Each path below is one point turned by a fixed rotation once a step. After each direction that follows a path, write how fast that rotation turns it, in degrees each step (0 if it stays still).
Each turn is a multiple of 5 degrees from 10 to 175, or 0.
Each row of a path follows its step; steps can be skipped.
path 1
step 0: [-0.29  1.03  1.21 -0.17 -2.16 -2.61  1.33  0.62  1.52 -0.46 -0.21  0.86
  0.42 -0.16  1.51  0.35 -2.57 -3.01  1.26 -1.27  1.62  1.07  1.72  0.41
 -2.12 -0.86  1.50 -2.98 -1.08  0.30 -1.29  1.17  0.82  1.56 -1.91  1.90
 -1.15 -0.34]
step 2: [ 1.11 -0.55 -2.72 -0.65 -0.40 -0.87  1.31 -3.40 -0.82  1.65  0.51  1.06
 -1.03  0.73 -2.28  0.52 -0.34 -0.04 -1.40 -3.58 -2.21  0.68 -1.50  0.39
  0.41 -1.99 -1.30 -0.39 -0.07 -2.63  1.77 -1.65 -0.89  0.32 -0.10  0.14
  1.11  0.68]
step 4: [ 0.55  1.63 -0.23  0.91  1.41  1.04 -0.77  2.27  0.86  2.67  0.00  1.93
  0.17 -0.90  1.39  0.52  0.07 -0.32  2.79  0.56  0.23  0.77  2.16 -2.27
  0.41  1.24 -0.38 -1.03 -3.86 -1.49 -1.57 -1.05 -0.10 -0.49  1.72 -0.41
  2.40 -0.31]
step 5: [ 0.11  0.89 -0.99  0.59  0.20 -3.36  0.41  1.09  0.40  2.82 -0.17 -0.47
 -2.45  2.26  0.45  0.99 -2.17 -0.20 -0.30  1.73 -0.94  0.29  1.57  2.37
  1.11  1.01 -0.29  2.33  1.86 -1.59 -0.52 -0.86 -0.53 -0.98 -0.15  2.48
 -1.75 -1.36]
step 6: [-2.85 -0.74  2.75  3.39 -1.26  0.34  1.60 -0.08  1.56  0.28  1.52 -1.73
 -0.88 -0.10 -0.48 -2.90  0.32  0.99  0.00 -1.01 -0.35 -0.93 -1.26  1.93
 -2.10 -0.54 -1.82 -1.43 -0.42 -2.31 -0.19  0.78 -0.80 -0.66 -0.98  0.43
 -0.78  1.58]
step 7: [-1.04 -0.56 -3.38  0.75 -0.34  0.36 -0.25  0.09 -1.66 -3.03  1.42  0.88
  1.12  1.13  0.83  0.46  0.85  0.16  1.79 -1.45  1.19 -0.77  0.79 -0.27
  2.25  0.52 -1.55 -1.94  0.27  1.01 -0.86 -0.18 -4.46 -0.59 -0.05  0.27
  0.97  2.05]
step 8: [ 1.61 -1.04  1.63 -2.38 -1.10 -1.68  0.55  0.27  0.88 -0.94  3.09  2.33
  1.63 -1.04 -0.40  1.96 -1.91 -0.44 -0.37 -0.98 -1.70 -0.54  2.33 -2.64
  0.08 -0.58 -0.09  1.77 -1.82 -0.22  0.65 -0.74 -0.40 -0.48  0.57  1.55
 -2.83  0.71]
step 9: [-0.68  1.85  1.11 -1.49 -0.46 -2.96  0.71 -0.67  1.67  0.08  0.03 -0.39
 -2.03  0.49 -1.52 -0.05  1.61  0.72 -0.33 -0.32 -0.22  1.04  0.59 -0.15
  0.65  0.72  0.11 -2.93 -2.28  1.55 -2.93  1.12  3.20 -1.12 -2.62  1.49
  0.86 -0.81]
step 10: [ 0.72  2.28 -1.38  3.32 -0.41  1.19 -0.47 -1.25 -2.45  2.75  0.35  0.01
 -0.26 -1.33 -0.20  0.91  1.11 -0.89 -0.47 -2.34 -1.62  0.89  0.91  2.97
 -0.74 -0.81 -0.10  0.25 -1.71  1.52 -1.74 -0.10 -2.13  0.70 -0.98 -1.16
 -0.94 -1.69]
step 11: [-1.40 -1.12 -1.97 -0.48 -1.92 -3.13  0.53 -1.27 -0.63  1.23  0.01  1.15
 -1.96  0.48 -0.22 -1.55 -1.38 -1.36  0.18 -1.95  1.86  1.55 -0.77 -2.20
 -1.60  0.39 -0.63  0.50  1.27 -2.26 -0.13 -0.68 -1.17  1.93  1.77 -2.57
 -1.78  0.73]
step 12: [-2.62 -0.76  0.87 -2.11  1.16  2.52 -0.94 -0.85  0.67  0.39  0.96  3.61
  0.92  0.49 -2.23 -0.51  1.24  0.21 -0.06  0.11  0.66 -0.63  0.72  1.09
  0.45  3.72  0.17 -0.33 -0.86 -3.59 -1.19  0.82  0.05 -0.03  0.63  1.55
  0.52  0.84]
Speeds:
[ 0.57 -0.20  0.43  0.65 -0.50 -0.32 -0.16  0.78 -0.24  0.16 -0.70 -0.16
 -1.42 -0.05 -0.16  0.38  0.48  0.44 -0.51 -0.36  0.26 -0.18  0.01  0.84
  0.09 -0.37  0.56  0.05 -0.51  0.17 -0.01 -0.21  0.39 -0.11  0.35  0.84
  0.05 -0.05] => 85
[-0.18  0.45 -0.67  0.69  0.03  0.55  0.72 -0.26 -0.13 -0.39  0.42 -0.26
 -0.53 -1.00  0.27  0.29 -0.14 -0.02 -0.67  0.16 -0.18  0.56 -1.41 -0.21
 -0.31  0.13 -0.16 -0.61  0.17  0.28  0.06  0.04 -0.38 -0.46  0.39  0.34
 -0.29 -0.29] => 95
[ 0.28 -0.41 -0.15  0.56  0.52 -0.15  0.15  0.76 -0.86 -0.50 -0.52  0.10
  0.24  0.04  0.57  0.68  0.57 -0.58 -0.65  0.41 -0.29  0.29  0.65 -0.20
 -0.60 -0.18 -0.19 -0.28 -0.16 -0.37 -0.66  0.04 -0.28 -0.40 -0.24 -1.02
  0.08  0.51] => 115
[ 0.13  0.11 -0.17 -0.01 -0.10  0.07  0.05 -0.43  0.28  0.38 -0.41  0.01
  0.08  0.76 -0.31  0.56 -0.08 -0.88  0.19 -0.09  0.47 -1.17 -0.64 -0.26
 -0.56  0.07 -0.17  0.42 -0.21  0.49 -0.25 -1.00 -0.02 -1.24  0.25 -0.15
 -0.34  0.17] => 120
[ 0.18 -0.05 -1.04  0.80  0.14  0.30 -0.22  0.16  0.51  0.47  0.20  0.03
  0.16 -0.17  0.51 -0.48  0.31  0.21 -0.20  0.08 -0.15 -0.45  0.51 -0.37
  0.40  0.01  0.47  0.34 -0.47  1.22 -0.18 -0.57 -0.89  0.68  0.29 -0.20
  0.63  0.01] => 120
[-1.49 -0.38 -0.23  0.29 -0.63  0.02 -0.16 -0.17 -0.52 -0.35 -0.54  0.32
 -0.25  0.00  0.13  0.39  0.42 -0.05  0.23 -0.13 -0.63 -0.07 -0.11 -0.58
  0.18  0.38 -0.38  0.89 -0.74  0.49  0.03  0.42  0.47  0.39 -0.44  0.09
 -0.66 -0.36] => 25
[-0.67  0.80 -0.07 -0.47 -0.09  0.19  1.04  0.62 -0.36  0.46 -0.33 -1.03
  0.72  0.19  0.03 -0.30 -0.33 -0.10 -0.38 -0.31  0.03  0.40  0.03  0.01
  0.27 -0.71  0.29  0.75 -0.23 -0.04 -1.03  0.04  0.18 -0.09  0.23  0.43
  0.23  0.05] => 80
path 2
step 0: [ 1.69  2.23 -0.43  0.44  0.20 -3.22  0.87 -1.19 -3.02 -0.86  0.17  1.76
 -0.54  1.02  0.99 -1.93  0.08 -0.40 -2.68 -2.28  0.51 -0.43 -0.82 -0.72
  0.33 -0.80 -1.42  1.21  0.11  0.54 -1.72 -1.61  1.32  0.52  0.99 -0.49
  1.39 -0.35]
step 1: [-0.72  0.49  2.67  1.39  0.91 -0.02  1.52  2.89 -2.02  1.48  2.36 -2.10
 -2.25 -2.36  0.42  0.58  0.24 -2.31  0.29  1.59  1.43 -0.17 -1.50  0.02
  0.25 -0.56 -0.01  0.57  1.09 -2.02 -1.14 -0.21  0.09  1.01  0.21 -0.27
  0.02 -0.43]
step 2: [-1.13  0.31 -0.30  0.28 -1.97 -0.70  0.40  1.13  0.97  2.83 -1.68  1.47
 -0.33 -0.62 -1.76  0.32  3.31  1.22  1.64 -1.92  0.68 -2.22  1.23  1.04
  0.16 -1.84 -1.63 -0.74  1.08 -1.73  0.86  1.26 -0.22 -0.50 -1.06 -1.47
  0.16 -0.21]
step 3: [-0.16  0.70 -1.13  2.06  0.27  0.60  0.30  0.21  2.02  0.54  0.40  2.12
  0.90  1.53  2.52 -3.51  1.43  0.38  0.89  0.75  1.23  1.68  0.41 -0.08
  1.23  0.37  1.27  1.46  1.43  0.85 -1.36 -1.67  2.46 -1.47 -1.43 -0.80
  0.62 -0.85]
step 4: [ 0.53 -0.50  0.40  1.22  1.81 -0.61  1.35  2.02 -1.44 -0.62 -1.95 -1.02
 -0.64  1.64 -0.72  1.75  0.61  0.11 -2.00  2.26 -0.14  1.49 -0.71  1.24
  2.32  2.39 -2.00  1.60 -1.22  0.09  0.56  0.03  0.82  0.97 -1.65 -2.55
 -1.25  0.19]
step 6: [ 0.16 -2.00  1.72 -0.62 -1.01 -2.30 -0.94 -1.02  2.70  0.28  2.77 -0.18
 -1.28  1.90 -0.26  0.89 -0.29  0.29 -0.06 -0.16  0.26 -0.14  1.62  0.02
 -1.84  0.50  0.60  1.27  1.13 -1.88 -0.72 -2.51  0.57 -1.52 -2.04 -0.32
  0.39 -2.33]
step 8: [-3.86  0.88 -0.31 -0.37 -0.62  1.29  1.46 -0.16 -0.80 -0.45  0.68 -0.20
 -0.16 -1.81 -1.82 -1.16 -1.83 -1.49  2.06  0.65  1.09  1.78  0.74 -1.59
  0.71  0.53 -2.02 -0.07 -1.97 -0.34  2.10 -0.53  2.82 -0.17 -1.05  0.86
 -0.60 -0.52]
step 9: [-0.80 -3.19 -0.31 -2.15 -1.55  1.20 -0.35 -0.98  0.74  1.85 -1.49 -0.84
 -0.23  1.11  0.32  1.36 -0.43 -0.54 -0.13 -1.78 -0.17  2.17 -1.12  0.26
  2.53 -1.24 -0.59  0.69  0.35 -0.66 -0.17 -0.26 -2.03 -2.64 -2.67  0.62
  1.00  0.75]
step 10: [ 1.46  0.70 -1.68 -0.64 -0.42  0.16  0.57 -1.06  1.19 -0.41  2.31  0.72
  2.76 -1.67  1.94  0.66 -0.65  1.33  0.15  1.55 -1.42 -0.67  0.84 -0.53
  1.55  2.91  1.02 -0.25  1.19  0.31  2.07 -1.66 -2.52 -0.79 -0.80 -1.92
 -0.05  0.90]
step 11: [ 0.27  1.02  1.72  1.49  1.72 -0.69 -0.33 -2.45 -0.51 -2.04  1.03  2.30
 -1.80  0.94 -1.01  0.85 -0.97 -0.15 -1.67 -0.46 -1.96  1.91  0.45  0.53
  0.90 -0.39 -0.70 -1.74 -2.01  0.34  3.55 -1.00  0.29  0.86  0.29  0.76
  0.74 -0.68]
step 12: [ 0.94 -2.46  3.57 -1.11 -1.89  0.26 -0.57 -0.06 -0.48 -0.58  0.14 -0.69
  1.61 -1.07  0.43 -0.62 -0.74 -0.74  1.78  1.02 -0.73  1.54 -1.19  0.26
  0.96 -1.70  1.02  1.86 -1.42 -2.65  0.53  0.76 -0.52  0.81  2.58  1.88
  0.41  0.71]
Speeds:
[-0.40 -0.85 -0.14 -0.09  0.98 -0.37  0.33  0.40  0.16  0.05 -0.68 -0.07
 -0.05 -1.05  0.05  0.31  0.32 -0.50 -0.47  0.38 -0.50 -0.37  0.05 -0.41
  0.06  0.60  0.93  0.21  0.20 -0.47 -0.08 -0.17 -0.41  0.16  0.23 -0.71
 -0.38  0.69] => 125
[ 0.78  0.02 -0.24 -0.72 -0.18  0.16  0.12  0.35 -0.86 -0.26 -0.40 -0.55
 -0.11 -0.08  0.23  0.76  0.65  0.46  1.06  0.63  0.27 -0.41  0.54 -0.14
  0.68  0.45 -0.02 -0.41  0.32  0.13  0.33  0.29 -0.39  0.44  0.23 -0.18
  0.12 -0.77] => 130
[-0.04  0.32  0.06  0.23 -0.40  0.46 -0.12  0.61  0.17 -0.39  0.93 -0.31
  0.27 -0.85  0.44 -0.59 -0.71  0.12  0.46  0.85 -0.08 -0.33 -0.14  0.32
  0.55  0.11  0.77  0.17  0.08 -0.12 -0.38  0.00  0.47 -0.96  0.54  0.22
 -0.69 -0.22] => 160
[ 0.37  0.04 -0.42  0.45 -0.03  0.01 -0.05  0.42 -0.61  0.37  0.44 -0.32
  0.67  0.54  0.35  0.61  0.18  0.61 -0.76  0.21  0.76  0.41 -0.28 -0.86
 -0.41  0.05  0.25 -0.63 -0.31 -0.17  0.19 -0.84  0.32 -0.64  0.56 -0.57
  0.16  0.45] => 110
[ 1.15 -0.99 -0.29 -0.21 -0.80  0.03 -0.20  0.03 -0.39  0.26 -0.05  0.57
  0.15 -0.81 -0.22 -0.28  0.24  0.01 -0.33  0.10  0.24 -0.22  0.05  0.73
 -0.26 -0.48 -0.53  0.46 -0.96  0.47  0.07  0.29 -0.25 -0.27  0.08 -0.62
 -0.48  0.36] => 145
[-0.02  0.03  1.11  1.07 -0.27 -0.04 -0.05  0.23  0.31  0.63 -0.37  0.33
  0.73  0.36  0.24 -0.33  0.59  0.37 -0.11  0.54 -0.71  0.67  0.15  0.62
  0.61  0.08  0.61 -0.43 -0.28  0.27  0.51  0.33 -0.33  0.36  0.04 -0.39
  0.18 -0.25] => 45
[-0.07 -0.17 -0.32  0.42  0.31 -0.11 -0.92 -0.05  0.33 -1.05 -0.57  0.60
  0.16  0.25  0.71 -0.13  0.68 -0.34  0.83  0.55 -0.30 -0.03 -0.43 -0.50
 -0.11 -0.14 -0.69 -0.21 -0.93 -0.74 -0.10  0.07  0.57 -0.08  0.10  0.05
 -0.04  0.03] => 85
[ 0.03 -0.31 -0.58  0.58  0.34 -0.18 -0.25 -0.22  0.45 -0.79  0.60 -0.18
  0.00  0.61  0.26 -0.03 -0.18 -0.11  0.25 -0.53  0.56 -0.65  0.71  0.21
  0.44 -0.76  0.81  0.28  0.14  0.41  0.84  0.29  0.29  0.46 -0.12 -0.95
  0.06  0.31] => 95
